128 stands for zero in the data rows.
Here are some points, one per row:
[118 124 173 127 141 193 153 129 176 120  95 118 119  83 138  75 174  89
 118  48 107 115  79  66 106 133  96 105 167  94 115 116 122 131 131 120
  54 150  61 155 126  83 138 160 107 122 126 120 175  84 120 159 139 123
 129 121 103 150 114 150  77 139 160 170]
[140 125 148 144  62  65 103 115 151 143 163 106 124 139 145 125 105 101
  98 121 126 177 140 128 153 156 122 130 144 140 137  75 103  57 110 187
 137  77 156 200 138 143 156 106 174 165 195 105  98 202 173 220  94 154
 142 103  98 149 124 157 179 148 135  91]
[142 122 134 120 134 130 104 120 155  97 160 107 146 150 142 138 171 148
 149 175 135 138 140  51 106 103 144 214 147  99 158 218 152 135 146  67
 160  68 120 137 158 106 105 141 125 118  77 176 123 132 100  87 191 136
 156 139 194 109  41 161 137 174 164 116]
[  0 192 121 141 141 150 124 133 108 160 131 162 151 145 117 173 123 120
 167 155 136 117 129 179 105 139 108 124 136  92 175 179 132 144 130  81
 133 131 193 131 157  90 134 130  95 128 125 155 129  97 117 148 106 141
 119 160 179 134 188 112 147 124 160 162]
[156 142 111 103 118 153 135 136 189  91 127 156 100 138 148 149  42 134
 113 151 116 104 116 155 100 102 118 158 138 110 112 163  60  99 175 100
  78  77 183 132 147 132 123 112 104 100 127 153 143 123 110 118  99  87
 158 157 143  31 152 131 118  70 121 151]
[145 110 174 125  94  87 121 155 104 150 115 129 171 104 119 144  66  27
 151 126 140 122 125 102 132 125 132 139 106 208  92 183 143 162 153 160
 120 162 161 133 141 156 154 115  98 123 144 135 136 117 130 121 143 115
 109  73 157 127 144 176 131 173  36 167]
[140  70 123 131  98 143 117  59 148  99 133 108 132 183  80 115 172 173
 227 106  85 119 125 116  90 117 120 107  77  97 170 209 126 137 126 117
 112  75 147 122 142 106 152 146 149 120  85  29 114 126 112  97 137 142
 155 100 176 139 184 120 140 134  87 131]
[122 119 154 149 115 148  91 107 154 162 121  97 103  97 119  89 124  84
 130 131 119 130 114 167 122  96 136 127 139 120 128  82  81 157 140 126
  85 229  79  68 136 157 123 183 104 148  77 115 122 111 159 117 132 103
 136 242 152 120 108 135 124 164 134 103]
[147 127 118 129 146  73 145 167 160 119  79  97 168 138 110 105 144 100
 106 213 175 197 109 104 192 202  75 160 130 174 140  79 197 159 129 102
 154 165 125 113  86 161 131 107 166 130 183  57 132 148 125 173  82 133
 195  95  85 132 111 104 107  85 132 112]
[105 108  30 114 132  92 152 161 124 153 153 134 173 145 146 136 129  85
  97 104  67 127 255 130 202 145 114 118 107 136  99 102 152 110 134 149
 143 121  94 131 118 163 114 112 162 133 137 131 109 165 112 141 146 132
 134 145  96 138 153 138  80  96 117 109]
[164  71 184 161 168 134 175 160 136 130  92 134 130 108 144 189 136 182
 157 124 143 124 135 157 155 106 134 130  85 168 109 101  92  79 156 148
 131 129  75 100 143  52 142 122 122 123 121 181 147 114 155 113 120 140
 120 148 159 176 142 123 138 113 115  70]
[121 123 177  90 124 120 159 127 153 178 144 143  98 114  80 114 171 104
  88  65 169 109 116 170 133  62 189 127 144 104 140 108 124 163  96 137
 159  84 119 128 130 160 100 110  69 211  96 142 133 133  98 117 141 104
 120 102  87 183 118  83 154  99 146 115]
[117 135 110 200 165 133 134 155 126 122 140 123 122 104 133 135 121 167
  76 117 135  70 117 130  80  77 128  83 142 116 129 107 180 151 168 161
 142 150 141 153 125 162 168 124 139 108 150 125 128 135  91  39 139 136
 142 100 128 113 141 157 153 130 170 108]
[169 135  98  90 134 153  58 116  89 114 134 140 156 133 103 136 126 182
  58 145 150 161 126 126 149 149 140 116 110 123 129 140 106 148  75 156
 161 148 110 174 136  93 138 153 223  71 171 145 152 166  69 147 101  71
 120 164  91 167 147  82 156 148 122 182]
[208 221  52 145 112  75 119 126 105  99 148 155 148 123 152 112 117 112
 123 137 149  97 121 139 138 168 160 137  98 133 115  60 134 159 109 136
 151 127 126  91 100 102 136  97 108 139 157 131 175 149 145 170  64 182
 119  80 141 132 126 111  24 155 126  90]
[ 95  42 138 137 147 127 130 124  48 141 134 140  53 147 143 154 172 141
  81  67 130  94  98  83 111 172 126 106 141 119 148 138  86 150 133 136
  90 115 102  50 101 172  58 166 119 130 109 136 100  76 196 126 109 120
  85 118  94 144  83 130 166 115 172 186]
[122  82 142  96 143 195 134 128  82 141 166 105 112 117 173 150  81 165
 141 194 135 118  90 162 134 138 130 127 112 122 102 107 162 151 134 135
 154 133 151 161 131 102 111  69 122 105 114  76 133 138 137 159 190 154
  59 126 142  64 120 115 100 122 107  95]
[ 99 241 145 117 158 105 155 144 128 111 132 173  87 148 154  79 153 125
 172 105 106 169 105 164 145 103 112 110 139 143 112 132  93  54  99 143
 124 137 136  93 107 132 129 150 137  90 117 125 126  65 153  74 174 114
 105 107  65 114  67 108 178 138 108 123]
[143 143 101 111 101 157 122  71  98 102  67 106 138 115  87 114 104 195
 180 151 108 143 132 104  78 142 148 114 171 132 120 133 185  87  88  71
 144 154 152 160 110 160 119 128 108 165 121 196  58 154 131 104 126 146
 130 152 141 111 169 139 122 105 121 153]
These points spread out most along one direction. Take the direction at right angles to it along which they spread out most. Go by this last direction. How far along it is each point below, from 0 to 99? 50 is the average, and the first point above lies past it. One standard deviation of the points above along it is 16.
[118 124 173 127 141 193 153 129 176 120  95 118 119  83 138  75 174  89
 118  48 107 115  79  66 106 133  96 105 167  94 115 116 122 131 131 120
  54 150  61 155 126  83 138 160 107 122 126 120 175  84 120 159 139 123
 129 121 103 150 114 150  77 139 160 170] 73
[140  70 123 131  98 143 117  59 148  99 133 108 132 183  80 115 172 173
 227 106  85 119 125 116  90 117 120 107  77  97 170 209 126 137 126 117
 112  75 147 122 142 106 152 146 149 120  85  29 114 126 112  97 137 142
 155 100 176 139 184 120 140 134  87 131] 27
[142 122 134 120 134 130 104 120 155  97 160 107 146 150 142 138 171 148
 149 175 135 138 140  51 106 103 144 214 147  99 158 218 152 135 146  67
 160  68 120 137 158 106 105 141 125 118  77 176 123 132 100  87 191 136
 156 139 194 109  41 161 137 174 164 116] 28
[208 221  52 145 112  75 119 126 105  99 148 155 148 123 152 112 117 112
 123 137 149  97 121 139 138 168 160 137  98 133 115  60 134 159 109 136
 151 127 126  91 100 102 136  97 108 139 157 131 175 149 145 170  64 182
 119  80 141 132 126 111  24 155 126  90] 49
[  0 192 121 141 141 150 124 133 108 160 131 162 151 145 117 173 123 120
 167 155 136 117 129 179 105 139 108 124 136  92 175 179 132 144 130  81
 133 131 193 131 157  90 134 130  95 128 125 155 129  97 117 148 106 141
 119 160 179 134 188 112 147 124 160 162] 34
[105 108  30 114 132  92 152 161 124 153 153 134 173 145 146 136 129  85
  97 104  67 127 255 130 202 145 114 118 107 136  99 102 152 110 134 149
 143 121  94 131 118 163 114 112 162 133 137 131 109 165 112 141 146 132
 134 145  96 138 153 138  80  96 117 109] 52
[121 123 177  90 124 120 159 127 153 178 144 143  98 114  80 114 171 104
  88  65 169 109 116 170 133  62 189 127 144 104 140 108 124 163  96 137
 159  84 119 128 130 160 100 110  69 211  96 142 133 133  98 117 141 104
 120 102  87 183 118  83 154  99 146 115] 71
